In the data rows, the value 128 means zero.
Some points, one per row:
83 119 159 142 126 93 168 86 155 113 110 142 167 166 72 132 118 138 148 82 133 157 146 102
122 114 162 137 99 144 130 149 118 123 96 80 152 173 99 137 109 127 121 92 148 133 164 114
135 81 98 122 215 184 135 163 125 187 128 132 119 94 99 178 148 131 137 179 128 143 82 110
154 113 171 115 102 134 133 76 92 104 123 250 194 140 131 86 184 133 109 80 134 123 112 142
152 208 121 174 76 134 174 178 139 222 177 139 95 144 67 159 136 190 105 156 206 148 112 171
168 60 132 148 124 215 127 141 137 94 102 92 212 131 120 111 121 89 117 128 135 146 217 117
109 136 102 68 131 67 115 207 116 88 168 130 163 139 123 107 157 108 148 115 101 76 101 112
73 255 135 148 90 17 129 115 124 114 84 91 164 128 140 158 90 117 180 139 112 110 109 131
96 111 135 141 129 183 152 118 89 117 129 120 128 116 203 119 111 97 152 115 135 146 135 159
157 210 130 80 99 81 105 208 69 174 166 149 88 134 124 162 104 228 112 154 128 149 103 136
110 142 117 91 122 79 86 114 184 124 125 122 125 157 130 165 209 118 129 108 129 104 113 132
117 192 122 104 144 0 131 104 127 97 123 131 171 157 178 129 120 94 158 99 123 89 118 122
104 138 102 181 151 229 108 178 163 101 83 140 156 158 155 179 109 93 113 155 120 178 116 144
179 94 173 91 125 130 181 142 142 173 177 111 32 79 111 168 131 163 103 171 176 117 164 140
124 105 148 148 116 142 182 124 129 128 86 111 155 77 161 100 139 153 119 187 134 190 104 117
93 89 157 148 85 166 121 137 139 138 108 124 131 172 114 115 145 192 155 129 127 147 115 122
173 157 116 143 124 45 83 154 138 65 110 119 118 134 153 185 132 119 157 105 108 93 96 140
120 136 131 115 140 72 147 121 151 126 124 112 154 118 130 93 126 122 149 95 111 95 137 154
128 134 105 104 122 102 118 129 113 128 179 120 61 107 106 158 153 151 117 154 174 100 119 109
152 180 138 149 101 75 157 111 93 150 134 196 133 147 140 104 112 133 201 153 125 135 138 160
123 213 9 87 89 36 67 165 70 205 227 168 108 125 55 176 114 228 86 167 164 63 101 112
117 126 111 159 152 164 111 111 148 74 110 128 108 136 135 175 134 84 131 104 109 89 191 134
140 169 114 138 122 90 79 134 131 138 153 134 90 117 97 204 150 183 120 128 145 84 106 124
14 more points follow, each with its number after it:
176 129 138 51 139 111 165 136 164 116 187 163 122 57 179 138 142 137 102 142 115 160 83 49 0
149 142 130 96 120 91 117 132 102 130 152 164 102 100 127 124 111 139 155 133 126 100 117 99 1
176 148 122 121 130 137 123 121 101 86 106 124 137 105 123 148 95 105 167 108 102 118 104 107 2
107 158 121 205 244 203 142 107 139 86 100 83 132 139 198 82 81 93 148 138 103 150 75 118 3
176 116 167 120 133 94 174 133 81 105 100 145 147 123 105 82 118 144 129 158 109 165 57 147 4
197 74 183 0 112 75 172 108 119 142 198 171 97 95 127 95 87 135 116 92 155 146 126 76 5
91 109 141 91 128 120 122 119 144 99 129 124 140 108 82 116 160 135 118 100 109 193 100 147 6
142 163 109 97 153 109 74 97 123 74 117 142 125 112 111 132 158 77 120 96 108 76 164 166 7
111 99 95 111 97 103 174 114 121 194 141 131 128 95 148 189 154 146 162 112 139 133 133 156 8
84 122 123 135 47 145 132 135 107 142 97 135 157 129 175 119 87 127 155 121 145 112 155 136 9
107 97 184 137 175 163 106 91 144 156 74 87 167 109 116 108 104 99 117 71 133 157 191 108 10
105 131 120 121 154 94 68 92 139 92 119 116 119 120 185 146 125 72 113 102 112 124 186 176 11
96 109 166 106 120 108 120 88 146 128 149 115 175 126 56 59 157 140 100 114 177 184 79 127 12
112 74 117 108 156 161 97 88 124 145 134 93 108 169 132 136 129 93 130 135 114 95 152 152 13
Which of these numbered points is nearest to each point below, looking only along the 8 directions in which the first points spread most? Its number follows each.
115 117 122 111 86 105 153 136 110 138 185 147 133 130 157 158 136 100 144 133 104 99 149 143 > 1
128 171 75 198 172 107 83 158 133 109 138 145 115 179 123 134 121 141 146 136 89 136 125 128 > 2
143 129 142 171 128 110 174 198 146 211 177 173 89 165 74 165 128 155 119 172 184 110 130 143 > 8
138 46 111 131 139 180 160 88 130 149 110 113 99 142 119 123 142 106 127 113 120 112 148 162 > 13
90 129 91 155 112 80 166 132 112 141 108 134 142 131 148 105 112 118 129 120 119 100 172 162 > 9
47 140 100 190 131 84 81 107 138 133 84 163 100 190 156 126 103 82 173 115 119 62 197 185 > 11
76 130 227 140 106 105 150 49 110 148 136 124 160 229 125 126 128 100 117 108 144 166 150 144 > 9
Here are 14 other points, each followed by its number:
137 65 145 172 150 158 195 179 179 168 128 144 47 127 167 149 104 193 86 162 175 162 195 172 0
151 124 61 132 135 188 149 113 149 191 93 103 146 114 129 146 117 144 117 113 107 159 113 121 1
100 152 146 142 172 34 90 106 138 82 111 110 103 111 159 154 154 113 155 92 120 93 137 127 2
110 88 105 114 158 146 72 85 129 119 100 123 121 134 110 125 118 117 136 114 134 110 170 165 3
122 126 128 147 106 63 81 79 131 95 162 167 161 97 151 118 119 113 161 103 67 125 181 133 4
123 162 142 151 115 135 140 157 107 133 127 136 123 91 113 89 113 165 99 126 134 133 160 90 5
123 159 128 122 151 181 109 145 113 110 153 95 172 134 117 125 103 115 126 117 113 123 122 105 6
180 93 137 209 118 139 206 194 162 190 202 227 54 133 108 157 105 134 130 147 195 140 119 147 7
177 44 148 153 116 29 252 171 208 239 137 176 92 149 139 163 99 119 182 197 153 102 135 163 8
155 227 68 94 106 88 55 171 175 152 162 165 85 139 135 181 134 179 119 117 197 77 99 111 9
126 113 107 122 142 117 70 188 138 114 98 125 107 177 128 135 112 102 130 117 130 145 135 121 10
144 184 137 104 143 100 104 107 110 74 108 114 142 108 108 120 141 88 148 114 84 111 110 109 11
89 126 80 145 97 177 182 179 87 118 78 88 134 168 159 98 122 135 146 119 95 164 107 136 12
120 94 110 85 125 224 168 153 147 130 97 114 147 129 133 159 109 139 128 191 119 145 107 140 13
The same question for these:
114 129 159 113 107 83 132 94 128 93 170 129 179 147 88 125 119 127 103 127 179 169 122 104 > 5
123 101 140 203 106 179 180 173 145 176 99 142 62 121 179 133 108 126 133 156 159 149 150 208 > 0
150 122 142 155 143 52 138 186 146 81 119 116 107 146 153 130 128 121 137 117 96 86 126 125 > 11
149 81 162 156 135 221 224 171 183 185 120 138 111 80 139 127 131 132 98 143 163 208 151 128 > 0
95 133 205 146 139 101 121 55 122 175 106 111 176 174 147 114 162 111 168 86 154 172 157 134 > 4
114 124 109 138 174 210 164 157 120 103 66 125 148 103 152 96 195 139 89 174 110 176 101 100 > 13
169 152 130 120 131 236 88 164 112 98 158 123 184 124 94 86 133 116 101 114 109 102 146 102 > 6
